Look-ups in named tables: a row name and a column name give one cell, copied from the table.

Table Lotez
	Lut	Nese	Sipa	Mepu
Fid	7.777	5.523	4.585	3.403
Res	5.991	6.198	5.070	5.490
Kos	5.925	5.737	5.843	5.961
Suzabu	4.352	6.412	4.977	6.370
Non	7.549	5.793	7.708	5.490
Sep	5.802	5.726	5.628	5.813
Legi	7.009	5.497	4.063	4.466
Libu	9.677	6.079	8.235	3.147
Fogus	1.586	6.426	4.568	9.393
Kad	4.018	5.299	4.483	6.224
Zel	7.210	5.422	4.787	3.549
Lem	6.771	5.845	5.099	4.216
Muz	7.595	5.781	8.108	4.659

Non, Nese -> 5.793
Suzabu, Sipa -> 4.977
Libu, Sipa -> 8.235
Kos, Lut -> 5.925
Libu, Nese -> 6.079
Fogus, Mepu -> 9.393
Muz, Mepu -> 4.659
Zel, Mepu -> 3.549
Non, Mepu -> 5.490
Res, Nese -> 6.198

Sovosu:
           Sif  Legid
Sepibet  55.73  47.11
Dazekot   8.80  89.03
Palep    44.80  88.57
Zofir    68.37  62.05

Sepibet, Sif -> 55.73
Sepibet, Legid -> 47.11
Dazekot, Legid -> 89.03
Palep, Legid -> 88.57
Zofir, Sif -> 68.37
Palep, Sif -> 44.80
Dazekot, Sif -> 8.80
Zofir, Legid -> 62.05
Which row has the largest Legid? Dazekot

Kot:
,Zokifak,Lon,Ninup,Divu,Dez,Duvovi,Lilob,Nus
Tem,2.483,5.926,3.605,8.177,5.393,7.234,3.819,5.872
Sele,8.335,6.243,8.878,5.002,4.642,2.673,8.142,7.157
Sir,5.934,5.541,4.721,5.132,6.738,7.397,5.160,5.070
Vegal,7.784,5.086,3.739,2.967,8.443,9.327,5.004,3.735
Poz,6.904,5.256,4.166,4.041,7.658,8.398,5.010,4.351

Vegal, Zokifak => 7.784
Poz, Ninup => 4.166
Sir, Dez => 6.738
Sele, Ninup => 8.878
Sele, Lilob => 8.142
Sele, Divu => 5.002
Sir, Nus => 5.070
Sele, Duvovi => 2.673
Sir, Divu => 5.132
Sele, Nus => 7.157
Vegal, Lon => 5.086
Tem, Dez => 5.393
Tem, Nus => 5.872
Vegal, Dez => 8.443
Which row has the largest Lon? Sele

Table Tokela
           Nup  Kototi     Gal     Nuv
Rabepe  -69.14  -84.17  -47.19   17.36
Ven      40.64  -35.62    2.57  -67.36
Sizi     39.19  -10.91   16.92  -66.65
Palo    -29.20   10.65   13.98  -85.47
Nodemo   66.39   36.88  -50.72  -86.30
Kekod    63.80   52.83  -46.69  -73.87
Zon     -75.30  -58.19   10.43   36.55
Verar   -70.99  -81.37  -88.65    3.00
Sufep    72.72   31.62  -33.93  -78.37
Vab     -55.93  -90.88  -68.49   -0.10

What is the Gal of Rabepe in Tokela? -47.19
What is the Nup of Sufep in Tokela? 72.72
What is the Kototi of Sizi in Tokela? -10.91
What is the Nup of Sizi in Tokela? 39.19
What is the Nuv of Palo in Tokela? -85.47
What is the Gal of Vab in Tokela? -68.49
What is the Kototi of Ven in Tokela? -35.62
What is the Nuv of Ven in Tokela? -67.36
What is the Nuv of Sufep in Tokela? -78.37
Which row has the largest Gal? Sizi

Ged:
cols = Tivutup, Zolat, Melo, Sogep, Sakis, Gom, Tul, Dukoso, Zez
Sof: [153, 203, 160, 196, 154, 206, 130, 87, 170]
Tefaso: [167, 185, 161, 178, 151, 217, 133, 108, 190]
Mifi: [156, 192, 152, 202, 195, 195, 122, 138, 189]
Zik: [160, 198, 158, 203, 192, 192, 125, 138, 188]
Mev: [157, 200, 133, 229, 200, 185, 136, 132, 226]
Mimige: [227, 97, 165, 159, 147, 129, 171, 61, 94]
Pade: [229, 92, 164, 160, 149, 129, 166, 60, 98]
Muva: [161, 199, 142, 230, 199, 183, 143, 141, 227]
Rifabob: [222, 148, 227, 160, 152, 145, 189, 155, 144]

Dukoso of Mev = 132
Gom of Muva = 183
Zez of Mev = 226
Tivutup of Mimige = 227
Dukoso of Zik = 138
Tivutup of Mifi = 156
Melo of Zik = 158
Dukoso of Tefaso = 108
Tivutup of Muva = 161
Dukoso of Pade = 60
Sogep of Mifi = 202
Which row has the largest Sogep? Muva

Guger.tsv
	Tedebof	Dal	Nalaf	Vug	Sop
Tul	23.9	82.5	34.5	55.2	22.9
Fulini	83.0	33.9	33.1	8.5	74.7
Rar	93.0	21.3	36.1	2.6	84.3
Likalam	14.5	40.7	62.3	82.7	24.9
Rad	84.3	29.3	36.0	9.2	77.3
Zigono	22.4	60.3	46.4	64.4	26.0
Tusumu	26.2	30.9	62.7	72.9	35.2
Mipesin	49.6	6.9	65.6	57.4	57.3
Vipir	45.2	22.3	59.0	55.7	50.8
Vas	38.4	73.7	31.6	41.8	35.3

Tul, Vug: 55.2
Tul, Sop: 22.9
Rar, Sop: 84.3
Likalam, Vug: 82.7
Tusumu, Tedebof: 26.2
Likalam, Nalaf: 62.3
Vipir, Nalaf: 59.0
Which row has the largest Sop? Rar

Rimog:
,Fudo,Lag,Tis,Befo,Dokegal,Tugi,Nulevur,Denuri,Ririfot,Rimo
Kologe,-6,-41,34,-10,58,19,10,-11,16,29
Tukori,10,-25,36,-7,36,24,6,-4,-3,44
Popoko,-6,27,17,1,-11,60,35,2,-7,-2
Nuz,4,-36,87,-27,-57,20,5,-30,21,-63
Tid,-19,20,3,18,-12,24,8,8,-23,13
Peb,10,3,14,3,7,8,9,10,-4,-1
Dip,35,20,67,68,-1,30,2,52,23,-6
Tizivus,7,25,22,-22,-18,82,39,2,-14,-2
Segibod,43,-45,22,18,18,27,-14,-63,4,-14
Gelovo,26,-25,35,40,28,28,-1,-43,-28,8
Rab,13,5,4,6,3,5,9,7,6,7
Tepa,-4,20,1,-19,-9,61,25,4,-18,-23
Tep,-5,14,-2,7,-1,20,10,6,-14,-2
Fipered,10,11,1,3,12,-5,14,12,4,0

What is the Lag of Fipered in Rimog? 11
What is the Denuri of Tep in Rimog? 6
What is the Nulevur of Popoko in Rimog? 35
What is the Fudo of Popoko in Rimog? -6
What is the Nulevur of Fipered in Rimog? 14
What is the Tugi of Gelovo in Rimog? 28
What is the Denuri of Fipered in Rimog? 12
What is the Dokegal of Tukori in Rimog? 36
What is the Fudo of Dip in Rimog? 35
What is the Tugi of Peb in Rimog? 8
What is the Fudo of Tepa in Rimog? -4
What is the Befo of Gelovo in Rimog? 40
What is the Ririfot of Rab in Rimog? 6
What is the Tis of Rab in Rimog? 4
What is the Fudo of Fipered in Rimog? 10
What is the Tugi of Nuz in Rimog? 20

